Each row is where one point has got to under a steady rotation. How many steps took it there?
The counts run from 0 to 88.
[ 2.94  3.21 -2.64  0.57  1.96 -1.50 -0.78  1.62  3.23  3.23] => 58
[ 0.56 -2.03 -2.66  3.86  1.14 -0.81  3.59  2.07 -0.45  3.28] => 81
[ 1.65  3.54 -3.72 -0.23  1.48  1.01 -2.18 -1.10  3.19  4.52] => 45
[-3.45 -0.28  1.57 -0.90 -1.39  3.92  3.93  1.87  2.81  0.29] => 11
[ 0.42 -2.50 -0.78  4.24 -0.44 -0.82  3.42  2.45 -0.89  4.40] => 80
[-3.73 -0.24 -3.33 -0.28  0.70  4.44  1.35 -2.06  2.75  1.48] => 20
[-4.38 -0.98 -3.37  0.87  2.03  2.26  3.49  0.84  2.56 -0.37] => 8
[ 2.63 -0.25  1.05  1.85 -0.02 -1.64  4.93  3.94  0.85  2.87] => 78
[ 2.67  0.71  1.58  2.27 -0.07 -1.60  2.86  4.11  1.34  3.26] => 72
[ 2.29  2.50 -3.59  2.40  1.43 -1.09 -1.55  1.01  2.65  3.94] => 57
[-3.07  0.43 -2.19  0.23  2.19  0.94  3.72  2.84  4.02 -1.82] => 3
[-2.90  0.47  0.35 -0.49  0.33  1.53  4.29  3.34  3.40 -1.41] => 4
[-2.00  1.50 -3.28 -2.70  1.68  3.65  2.30 -1.60  2.49  0.59] => 21
[-3.93 -0.28 -3.42 -0.01  1.16  3.81  3.27 -0.53  2.66  0.39] => 14
[ 2.19  2.73 -3.45  1.22  1.35 -0.46 -1.78 -0.06  3.11  4.36] => 51
[ 2.53  2.37  1.57  1.48 -1.83  0.26 -1.56  1.94  2.90  4.85] => 54
[-1.82  0.50 -0.91 -0.98 -1.45  4.52 -0.80 -2.30  2.22  4.27] => 31
[ 3.87  3.30 -0.18  1.17  0.25 -1.49 -0.06  3.08  3.14  3.31] => 59
[ 0.17  1.87 -0.38  0.08 -1.85  2.96 -3.03 -0.97  1.88  5.80] => 43
[ 0.99 -0.85  1.02  4.04 -0.88 -1.05  2.12  3.86  0.47  4.23] => 73
[ 0.90  1.30 -1.82  3.26  0.00 -0.59 -2.85  0.44  1.67  5.46] => 56
[ 3.42  3.95  0.40  0.08  0.17 -0.28 -1.16  2.42  3.78  3.93] => 53
[ 3.62  2.38 -0.26  1.26  0.81 -2.61  1.29  3.79  3.14  3.09] => 65
[ 1.50 -1.05 -3.65  2.04  2.49 -1.55  4.79  2.13  0.24  1.90] => 82
[ 0.02  1.72  0.96 -1.76 -2.29  4.04 -1.28 -0.15  3.20  4.31] => 36
[ 2.75  4.17  0.35 -1.56 -0.96  0.86 -1.09  1.35  3.51  3.90] => 47
[ 0.93  3.24 -1.51 -3.47  0.59  3.05  1.07 -1.24  3.84  2.05] => 34
[ 3.34  2.43 -2.59  2.08  2.07 -2.33  0.70  2.89  2.94  3.13] => 64
[-5.12 -1.70 -1.72  2.23  0.77  3.15  2.58  1.22  1.93  0.83] => 7
[ 1.20 -1.73  1.01  2.92 -1.07 -0.55  4.12  3.58 -0.30  3.65] => 79
[-1.69  1.49 -3.30 -1.37  0.06  4.06 -0.93 -2.60  2.13  3.54] => 32
[ 0.52  2.23 -2.62  0.57 -0.47  2.07 -2.81 -1.39  2.67  5.07] => 44
[-4.43 -1.14 -1.61 -0.14 -0.75  5.01  2.06 -1.22  1.70  2.55] => 19
[ 0.25 -1.33 -1.15  5.14 -0.03 -1.13  1.52  2.89 -0.13  4.55] => 74
[-4.69 -2.00 -1.69  0.62 -0.22  4.34  2.29 -0.42  2.32  0.78] => 13
[ 1.24  1.20 -1.62  4.75  0.19 -0.69 -1.45  2.22  1.37  4.87] => 62
[ 2.20 -1.20  0.82  0.59 -0.13 -0.59  6.14  3.03  0.24  2.49] => 84
[-2.66  0.32 -0.23 -1.83  0.11  3.16  4.66  1.85  3.55 -1.19] => 10
[ 2.97  4.21 -1.79 -0.03  1.09  0.02 -1.70  0.75  3.52  3.29] => 52
[-1.35  2.27 -1.27 -3.58 -0.33  3.85  3.23 -0.23  3.76  0.77] => 22
[-3.70 -1.01  0.24 -0.75 -2.12  4.98  2.58  0.40  2.30  2.03] => 18
[ 3.28  1.14 -0.93  2.16  0.67 -2.17  3.03  4.01  2.21  2.82] => 71
[ 0.58  3.62 -3.77 -1.40  1.25  2.40 -1.60 -1.92  3.26  3.18] => 39
[ 0.78  3.10  1.12 -1.12 -2.59  2.48 -1.49 -0.11  3.23  4.57] => 42
[-1.87  1.04  0.89 -3.15 -1.97  4.83  2.51 -0.27  3.36  1.79] => 23
[ 1.69  0.91  0.71  3.39 -1.28 -0.87 -1.81  2.58  2.00  5.42] => 61
[ 2.69  1.32  1.67  2.54 -0.52 -1.89  1.25  3.95  2.02  3.99] => 66
[ 0.14 -2.44 -2.96  2.64  1.28  0.08  3.96  0.80 -1.54  2.89] => 87
[ 1.21 -1.06 -2.91  4.31  1.69 -1.55  2.60  2.52  0.43  3.12] => 75
[-3.35 -0.14 -2.02 -0.73 -1.41  5.49  0.49 -1.80  1.99  3.30] => 25
[ 1.44 -0.08  0.75  3.98 -0.87 -1.27  0.33  3.40  1.07  5.28] => 67
[ 0.99  1.80 -0.10  1.27 -1.52  1.56 -2.48  0.22  1.81  5.43] => 49
[-3.84 -0.70  1.37  0.52 -0.98  2.56  3.74  3.25  2.83 -0.70] => 5
[ 1.93  4.09 -1.84 -2.52  0.66  2.52 -0.51 -0.98  3.71  3.29] => 40
[ 2.49 -0.91 -0.97  1.60  1.85 -1.36  5.61  2.97  0.39  1.79] => 83
[ 1.17 -2.06  1.21  2.32 -0.85 -0.36  5.34  2.67 -1.30  3.29] => 85
[-2.17  0.79  0.96 -2.21 -1.02  4.53  3.44  0.71  3.28  0.82] => 17
[-1.43  1.48  0.97 -2.06 -2.44  4.97 -0.10 -1.32  2.57  4.13] => 30
[-4.95 -2.04  0.92  1.69 -0.46  2.95  2.97  2.35  2.18  0.56] => 6
